Here is a table of points, one per row:
tensor([-32, -28, 7, 32, -4, -13, -9, 65, -39, 10, 19, 71, -18, 51, -18, -44, -50, 36,
        10, -54, -32, 17, -8, 15])
tensor([47, -25, 32, -52, -4, -52, -21, 4, 72, -5, -24, 11, -10, -12, 32, -6, 37, -43,
        -49, -52, -21, -61, 23, -54])
tensor([-10, -21, -31, 7, -35, -17, 17, 97, -8, 11, 35, -20, -20, -17, -6, -24, -42, -8,
        82, 2, -2, 2, -48, -10])
tensor([29, 21, 4, -30, 1, 119, -19, 18, -27, -28, 37, -48, -4, 31, 69, -5, 3, 67,
        25, 18, -47, -31, -29, -35])
tensor([-8, 39, 43, -70, 109, 16, -1, -93, -48, 18, -10, -22, -24, -70, 58, -11, 57, -11,
        -48, 43, 17, 40, -54, 33])
tensor([-19, 33, -3, -12, -5, 71, -3, -2, 38, 39, 34, -28, -51, -44, -4,
        9, 9, -38, -74, -33, -116, 25, -10, -69])
tensor([43, -21, -35, -63, 49, 55, 51, 18, -19, 1, 15, -20, 47, -30, 36, -29, 51, -23,
        -47, -36, 50, -80, 64, -28])
tensor([-26, -55, 34, 53, -35, -34, -72, -2, -25, -5, 4, -27, 29, 43, 16, -27, -16, -36,
        -13, -20, 20, -61, -59, 73])
tensor([-70, 24, -63, 10, 32, 51, 48, 27, 37, 35, 62, -56, 33, 10, -30, -50, 0, 38,
        27, 0, 65, -2, -14, 65])
tensor([-52, 8, 89, 7, -35, -26, 40, -97, 12, -60, -13, -21, 28, 7, 18, 31, -5, -15,
        -59, -31, 64, 15, 3, -42])
tensor([24, -21, -20, 60, -39, -77, -26, -36, -27, -8, -45, 44, -15, 38, 56, 73, 60, 31,
        26, -13, 2, -10, -51, -55])
tensor([75, 55, 22, -69, 58, 29, -11, -19, -10, 27, -29, -29, 36, -29, -72, -41, 50, 45,
        22, -58, -20, 18, 34, 37])
tensor([-1, 23, 10, 28, -16, 33, -50, 0, -14, -63, 45, -2, -76, 50, 18, 72, -8, -40,
        -4, -1, 20, -1, -13, 18])
tensor([24, -32, -20, 71, -24, -22, 0, 4, 14, 22, 20, 115, 22, 2, 30, -20, 36, -31,
        -41, 8, 5, -24, 0, -28])
tensor([-5, 22, 30, 21, 12, -30, 38, 26, -39, -2, -33, 78, 49, 0, 46, 86, -8, -96,
        -49, 87, 13, -39, -38, 21])
tensor([-70, 32, -23, -25, -25, 94, 58, 44, -49, 63, -3, -30, -30, 43, -66, -35, -2, -73,
        2, -15, -32, 33, 35, -38])
tensor([26, -93, -20, 72, 6, -30, 2, -36, 44, 1, -2, 57, -9, 18, 7, -34, 50, 32,
        -17, -5, 54, -16, -33, -67])
tensor([-31, -37, -45, -46, 10, -10, 20, -53, 36, 27, -41, 15, -32, -7, -39, -17, -75, 94,
        -35, 0, -45, -2, 54, 76])
tensor([19, 35, -8, 25, 48, -29, 8, -35, 54, -23, 7, 5, -12, 62, 24, -17, 60, 80,
        45, 5, -28, -27, -49, 39])
tensor([16, 5, 14, -29, 37, -24, -39, -42, 11, -54, -9, -6, -84, 1, 51, -7, -83, 28,
        11, 10, -66, 1, -5, -10])
tensor([16, -30, -26, 38, 20, -35, -43, 23, 91, -30, -26, 29, 40, -4, 11, -44, 17, -70,
        -29, -20, 18, -46, 55, -41])
tensor([35, 23, -9, -33, -14, 15, 3, -41, 19, -14, -32, -15, 0, 10, 69, 33, -15, -25,
        -38, 5, 76, 110, -23, 33])
tensor([-7, 33, -50, -11, -35, -18, 15, -68, -6, 47, -35, 22, 49, -41, 6, 36, 15, -31,
        3, -38, 25, 2, 21, 6])
tensor([-47, 76, 33, -50, 38, 66, -15, -118, 21, -30, -33, 43, 10, -14, 42,
        -27, 56, 55, -28, -8, -3, 12, 15, -38])
tensor([8, -13, -28, -7, -4, 17, -80, 12, 5, 44, 38, -15, -46, -7, 28, 8, -6, 84,
        16, -14, 25, -45, 14, -15])
tensor([70, 35, -12, -2, -40, 64, 20, -38, 64, 44, 11, -1, 16, -50, -32, -5, -33, 40,
        5, -17, -20, 34, 15, 36])
tensor([-2, -32, -11, -33, -65, -101, 60, -52, -55, 7, 43, 16, 11, -20, -30,
        -37, 11, -61, 6, -46, 32, 11, 57, 69])
tensor([83, -5, -9, -80, -2, 109, -29, 75, -81, -14, 19, 2, -16, 40, 33, 21, -11, 43,
        -22, 32, -35, -4, -14, -6])
tensor([13, -24, -44, 50, -7, -48, 11, 48, 10, 2, 8, 25, -101, -18, -76,
        17, -45, 42, -37, 32, 10, 0, -72, -4])
tensor([0, 2, -1, 84, -13, -2, -79, -8, -17, -33, 50, -11, -18, -8, -20, 51, -15, -94,
        10, -61, -33, 11, -74, -26])
tensor([-63, -49, 54, 8, -57, -59, 2, -80, 47, 45, -18, 9, 96, -32, -67, -93, 55, 49,
        -14, -17, 17, 3, -55, -35])
tensor([-11, 13, -4, 59, -4, -51, -13, -38, -12, -22, -13, -42, -34, 23, -19, 19, -32, 2,
        -5, 28, 6, -85, -3, -1])
tensor([3, 29, -52, -93, -21, -54, 33, -13, 16, 88, -5, 11, -17, -47, -49, -24, -18, 58,
        5, 43, -50, -21, 57, 99])
tensor([-37, 0, 64, -12, -67, 56, 49, -74, 14, -62, 31, -2, 82, -25, 4, 36, 20, -33,
        0, -29, -23, 22, -4, -26])
tensor([85, -68, 18, -13, 28, -61, -5, 1, -7, 15, -80, -29, 23, 37, -12, 22, 0, -29,
        -49, -42, -66, -15, 52, -81])
tensor([-83, 85, -51, -55, -7, 27, 43, 110, -18, -51, 15, -98, -1, -72, 13, 50, -24, 1,
        -19, -61, -1, -29, 50, 52])
tensor([-32, -10, -25, 84, -27, 19, -28, 41, -19, -50, 84, -59, 20, 8, 34, -42, 22, -51,
        -55, -10, 14, -1, -12, -6])
tensor([-34, -10, 15, 24, -65, -78, -47, 3, 18, -9, -20, -19, -26, 22, -22, 4, -54, 2,
        34, -65, -93, 40, -21, -1])
tensor([-85, -41, 69, 0, -56, -94, 111, -1, 2, -34, -15, 33, -13, -2, -35, 50, 39, -37,
        -24, -9, -15, 86, 27, 18])
tensor([-31, 34, 42, -42, -22, 57, -43, -24, 50, 68, 35, -13, 26, -52, -29, 79, -16, -41,
        -85, 41, 37, 27, -32, 3])
tensor([0, -48, 11, 28, -22, -41, -27, 27, 34, 61, 60, 24, -30, 38, -35, -34, -22, 64,
        -3, -47, 27, -11, 4, 58])
tensor([-25, -37, -43, 28, 0, -32, -46, 37, 15, 82, 18, 16, -12, 11, 15, 18, -75, -43,
        95, -56, 12, -64, -18, 15])
tensor([23, -2, 42, -10, -84, 29, -17, 27, -17, -25, -30, -6, -5, -127, 18,
        -47, -89, -37, 49, -16, 32, -6, -7, 12])
tensor([-3, -9, 7, -64, 43, -3, -1, -30, 6, -13, -49, 17, 50, 12, -32, 55, 74, 36,
        -46, 12, -50, 43, 38, 30])
tensor([70, -12, -3, 9, -19, -12, 36, -4, 66, -51, -22, -2, 44, 38, 37,
        31, 8, -102, -8, 32, 21, -38, 30, 33])
tensor([-27, -14, 4, 2, 33, -51, -17, -31, 3, -53, -31, 53, -22, 61, -54, 22, 43, 25,
        62, 67, -48, 5, 19, -46])
tensor([-41, 102, 44, -85, 53, -3, 81, 26, -59, -40, 19, 36, 47, -43, 26, 38, -7, 25,
        -37, 33, 17, 15, 65, 15])
tensor([67, -86, -19, 12, 53, -47, -47, -63, 18, 18, -30, 47, 66, -11, 9,
        -28, -16, 2, 20, -14, -39, -25, 47, -100])
tensor([6, 44, -18, 71, 34, -32, -56, -23, -44, -47, -20, 9, 59, 27, -63, -65, -41, 58,
        39, -40, -14, 49, -34, -5])
tensor([-30, 16, -47, 56, 18, 0, -27, -9, -40, 68, -12, -68, -24, -31, -64, -28, -3, 38,
        78, 1, 72, 0, 54, 55])
tensor([-32, 37, 22, 77, 19, -10, 62, -4, -48, 14, -6, -14, -23, 31, 14,
        3, -108, 16, -21, -47, -51, 28, -56, -3])
tensor([5, -26, 19, 8, -9, 7, -1, 5, -15, 41, -63, 0, -5, -7, 40, -76, 92, -6,
        -26, 100, 18, -39, 7, -15])
tensor([-81, -16, -63, -29, 8, 40, -40, 42, -24, 70, -14, 5, -21, 63, -26, -37, 54, -19,
        39, -8, -5, 42, 10, -3])
tensor([42, -34, -14, 65, -4, -24, -6, 44, 10, 0, -42, -14, 2, -96, 32, 70, -41, -7,
        18, -36, -86, 50, -20, 49])
tensor([-15, -31, -56, -72, 62, 95, -15, 1, -39, 25, -32, -14, 17, -22, 22, -23, 43, 14,
        -7, -10, 21, 53, 62, 11])
tensor([-9, -18, -1, -20, -5, 55, 7, 30, 14, -1, 85, -87, -13, -19, 14, -2, -26, -34,
        -63, 77, 12, -97, 9, 11])
tensor([-3, 17, 48, -8, -10, 30, 33, 78, -8, 0, 7, -1, 35, 10, -9, -38, 85, -30,
        24, 88, 27, -24, 56, -45])
tensor([-1, -19, -6, 44, -50, -47, -28, -9, -53, -119, 10, 7, -27, 3, -22,
        66, 29, -25, 8, -24, 8, -45, -49, -31])
tensor([1, -4, 6, -38, -11, -35, 12, 30, -30, -29, 33, -79, 23, -44, -25, 88, -92, 0,
        -13, 74, -46, 88, 38, 53])
tensor([11, 46, 116, 33, 21, 65, 36, 10, -67, -6, 43, -20, 9, 30, -41,
        -4, 72, 111, 18, 14, -14, -113, 39, 1])
tensor([29, -5, 14, 42, -7, -62, 4, 49, 29, 79, 22, -59, -31, 67, 26, 14, -22, 25,
        54, 13, 21, 6, -12, 31])
tensor([50, 3, 79, -6, 84, 62, -15, 54, 72, 32, -63, 40, -61, -9, -15, 35, -64, -16,
        -7, 30, 29, 23, -13, 9])
tensor([11, 52, 57, 40, 11, 47, 66, -2, 20, 5, -38, 72, -21, 52, 16, -51, 83, 13,
        24, 76, 6, -10, 15, -50])
tensor([-4, 92, -15, -19, -36, -78, -45, 2, -27, -8, -82, 33, 28, 11, -9, -19, -18, 52,
        -22, 3, -9, 64, 7, 9])
tensor([-16, -34, 98, -6, -14, 7, -50, -8, 71, 27, -17, -4, -24, -53, 39, 13, -48, 17,
        -6, -35, 34, 54, 10, 20])
tensor([33, 41, -2, -11, -56, 68, -6, 21, -10, -36, 35, -57, -54, 31, 21, 17, -23, -38,
        8, 29, 17, -85, -10, 23])
tensor([-16, -2, -35, -4, 21, -57, -7, 8, -2, -38, 58, -16, 38, 27, 11, -21, 37, 45,
        -14, 34, 38, -59, -16, -48])
tensor([-25, -58, -83, -85, 36, 109, 51, -8, 5, -7, -76, -47, 87, -17, -14, -38, 50, 19,
        31, -21, 45, -37, -28, -31])
tensor([12, -30, -17, 21, 68, -40, 23, 7, -7, -70, -38, 109, 5, 25, -3, 14, 9, 32,
        47, 28, -21, -44, -11, 25])
tensor([19, -8, -18, 13, -6, -39, -53, 31, 57, 26, 110, -15, -3, -11, 44, 16, 3, -17,
        49, 11, 19, -21, -61, 25])
tensor([6, 5, -42, -33, -20, -28, 3, -2, -29, 18, -10, 20, -5, 75, -58, -43, -44, 25,
        54, -72, 2, 12, -73, -16])
tensor([-17, 21, -27, -71, 71, 33, 50, 39, -57, 9, 43, -5, -30, 60, -85, -62, 19, -51,
        39, -23, -6, 99, -20, -75])
tensor([12, -57, -75, 8, 53, -43, -51, -79, 42, 30, 18, 32, -7, -33, 127, 78, -41, -52,
        23, 87, 23, 70, 46, -16])
tensor([22, 13, -17, 64, -29, 5, 79, 40, -24, -7, 14, -3, -1, 43, 0, 44, 44, -23,
        -35, 41, 51, 6, 51, -67])
tensor([-9, 33, -12, 31, 19, 44, 10, -27, -45, -69, 10, 7, -35, 8, 0, -47, 20, -4,
        27, 9, -28, 81, -23, 66])
tensor([72, 20, 54, 6, -45, 55, 11, 43, 29, -4, -37, 9, -17, -91, -32, -19, -75, -51,
        15, -9, 47, 20, -9, 25])
There is one direction along which these points spread out most. Take the direction at right angles to it along which they spread out most. Go by this last direction. How far along it is each point below, from 0 to 99? The average is 50, and the first point in the table lies past the average. One standard deviation of the points above along it is 16.
tensor([24, -32, -20, 71, -24, -22, 0, 4, 14, 22, 20, 115, 22, 2, 30, -20, 36, -31,
        -41, 8, 5, -24, 0, -28]) 28
tensor([5, -26, 19, 8, -9, 7, -1, 5, -15, 41, -63, 0, -5, -7, 40, -76, 92, -6,
        -26, 100, 18, -39, 7, -15]) 26
tensor([-2, -32, -11, -33, -65, -101, 60, -52, -55, 7, 43, 16, 11, -20, -30,
        -37, 11, -61, 6, -46, 32, 11, 57, 69]) 50
tensor([85, -68, 18, -13, 28, -61, -5, 1, -7, 15, -80, -29, 23, 37, -12, 22, 0, -29,
        -49, -42, -66, -15, 52, -81]) 30
tensor([-16, -34, 98, -6, -14, 7, -50, -8, 71, 27, -17, -4, -24, -53, 39, 13, -48, 17,
        -6, -35, 34, 54, 10, 20]) 58
tensor([24, -21, -20, 60, -39, -77, -26, -36, -27, -8, -45, 44, -15, 38, 56, 73, 60, 31,
        26, -13, 2, -10, -51, -55]) 27
tensor([-37, 0, 64, -12, -67, 56, 49, -74, 14, -62, 31, -2, 82, -25, 4, 36, 20, -33,
        0, -29, -23, 22, -4, -26]) 39
tensor([29, 21, 4, -30, 1, 119, -19, 18, -27, -28, 37, -48, -4, 31, 69, -5, 3, 67,
        25, 18, -47, -31, -29, -35]) 57
tensor([-8, 39, 43, -70, 109, 16, -1, -93, -48, 18, -10, -22, -24, -70, 58, -11, 57, -11,
        -48, 43, 17, 40, -54, 33]) 37
tensor([22, 13, -17, 64, -29, 5, 79, 40, -24, -7, 14, -3, -1, 43, 0, 44, 44, -23,
        -35, 41, 51, 6, 51, -67]) 38
tensor([6, 5, -42, -33, -20, -28, 3, -2, -29, 18, -10, 20, -5, 75, -58, -43, -44, 25,
        54, -72, 2, 12, -73, -16]) 60
tensor([19, 35, -8, 25, 48, -29, 8, -35, 54, -23, 7, 5, -12, 62, 24, -17, 60, 80,
        45, 5, -28, -27, -49, 39]) 38
tensor([-70, 24, -63, 10, 32, 51, 48, 27, 37, 35, 62, -56, 33, 10, -30, -50, 0, 38,
        27, 0, 65, -2, -14, 65]) 69
tensor([67, -86, -19, 12, 53, -47, -47, -63, 18, 18, -30, 47, 66, -11, 9,
        -28, -16, 2, 20, -14, -39, -25, 47, -100]) 20
tensor([-32, -28, 7, 32, -4, -13, -9, 65, -39, 10, 19, 71, -18, 51, -18, -44, -50, 36,
        10, -54, -32, 17, -8, 15]) 62
